0: Array([320, 511, 511, 470, 472, 507, 624, 500, 505, 455, 490, 417, 454, 390,
       427, 567, 553, 625, 426, 593, 400, 597, 555, 625])
1: Array([460, 451, 458, 502, 228, 553, 617, 685, 498, 478, 654, 552, 699, 501,
       724, 532, 233, 647, 456, 475, 676, 416, 540, 527])
2: Array([732, 514, 216, 489, 782, 292, 173, 566, 612, 845, 801, 585, 842, 522,
       429, 491, 953, 172, 541, 745, 613, 374, 122, 599])
3: Array([521, 386, 386, 550, 830, 620, 178, 460, 335, 518, 513, 506, 567, 704,
       754, 358, 640, 242, 780, 344, 435, 430, 482, 203])
4: Array([481, 501, 634, 534, 419, 523, 538, 439, 527, 477, 340, 414, 370, 436,
       410, 599, 505, 603, 393, 592, 270, 527, 533, 640])
5: Array([748, 442, 467, 429, 807, 579, 470, 449, 236, 384, 851, 637, 437, 656,
       716, 356, 439, 340, 717, 295, 533, 395, 596, 263])
6: Array([732, 492, 531, 393, 605, 602, 652, 448, 282, 330, 645, 644, 276, 643,
       697, 356, 206, 397, 652, 196, 694, 375, 706, 336])
7: Array([582, 383, 582, 476, 566, 661, 506, 461, 549, 555, 490, 510, 710, 536,
       781, 409, 246, 436, 546, 563, 411, 430, 442, 391])
8: Array([428, 564, 592, 557, 332, 480, 599, 508, 461, 443, 304, 517, 351, 574,
       375, 544, 460, 601, 444, 491, 487, 515, 593, 623])
9: Array([416, 466, 568, 527, 512, 548, 462, 451, 554, 464, 212, 355, 293, 529,
       397, 556, 581, 529, 467, 496, 338, 620, 556, 450])
10: Array([724, 567, 561, 606, 513, 516, 648, 537, 290, 237, 765, 611, 231, 711,
       591, 415, 195, 540, 630, 192, 832, 366, 729, 452])
11: Array([359, 481, 472, 560, 269, 510, 631, 593, 480, 455, 620, 502, 556, 434,
       597, 561, 372, 653, 447, 498, 552, 444, 539, 615])
12: Array([383, 533, 593, 415, 546, 485, 592, 380, 524, 407, 360, 378, 285, 374,
       323, 590, 672, 590, 416, 604, 273, 707, 620, 655])
13: Array([605, 498, 536, 382, 611, 565, 640, 403, 361, 344, 578, 559, 288, 523,
       581, 436, 344, 449, 581, 329, 515, 472, 702, 440])
14: Array([382, 582, 563, 589, 296, 502, 596, 486, 503, 566, 073, 504, 294, 670,
       303, 547, 572, 574, 397, 658, 311, 533, 507, 645])
15: Array([551, 505, 226, 469, 779, 363, 335, 529, 552, 628, 677, 505, 709, 295,
       333, 526, 746, 260, 493, 734, 580, 493, 334, 582])
16: Array([401, 474, 477, 541, 276, 491, 622, 664, 452, 428, 512, 553, 547, 487,
       572, 615, 377, 651, 445, 465, 633, 438, 599, 606])

Array([523, 538, 561, 491, 269, 629, 602, 517, 605, 666, 426, 474, 630, 654,
       636, 401, 302, 586, 425, 646, 431, 526, 408, 465]) 7
Array([397, 232, 380, 594, 762, 649, 170, 455, 531, 517, 328, 285, 549, 745,
       641, 391, 293, 228, 683, 312, 446, 534, 450, 158]) 3
Array([783, 512, 278, 473, 760, 285, 149, 545, 641, 885, 820, 580, 815, 621,
       462, 491, 999, 185, 544, 725, 548, 375, 112, 625]) 2
Array([505, 562, 654, 484, 424, 496, 552, 442, 455, 419, 324, 509, 325, 519,
       426, 540, 580, 631, 445, 495, 486, 563, 607, 547]) 8
Array([347, 583, 613, 553, 362, 493, 611, 456, 498, 528, 171, 467, 274, 608,
       313, 571, 644, 621, 401, 606, 308, 597, 562, 618]) 14
Array([417, 328, 341, 612, 753, 610, 061, 434, 437, 587, 409, 412, 587, 622,
       736, 319, 432, 249, 729, 295, 451, 485, 480, 208]) 3
Array([746, 451, 489, 521, 533, 352, 157, 509, 808, 728, 712, 577, 852, 589,
       477, 511, 994, 330, 558, 547, 285, 393, 095, 595]) 2
Array([563, 385, 646, 468, 334, 678, 610, 470, 681, 599, 411, 475, 813, 461,
       759, 437, 057, 491, 456, 669, 398, 434, 401, 496]) 7
Array([618, 519, 556, 451, 530, 566, 627, 454, 352, 393, 478, 587, 277, 632,
       563, 433, 342, 462, 572, 328, 589, 443, 653, 427]) 13
Array([315, 531, 569, 415, 575, 488, 611, 404, 512, 413, 375, 378, 317, 375,
       293, 604, 696, 596, 402, 628, 281, 673, 621, 629]) 12
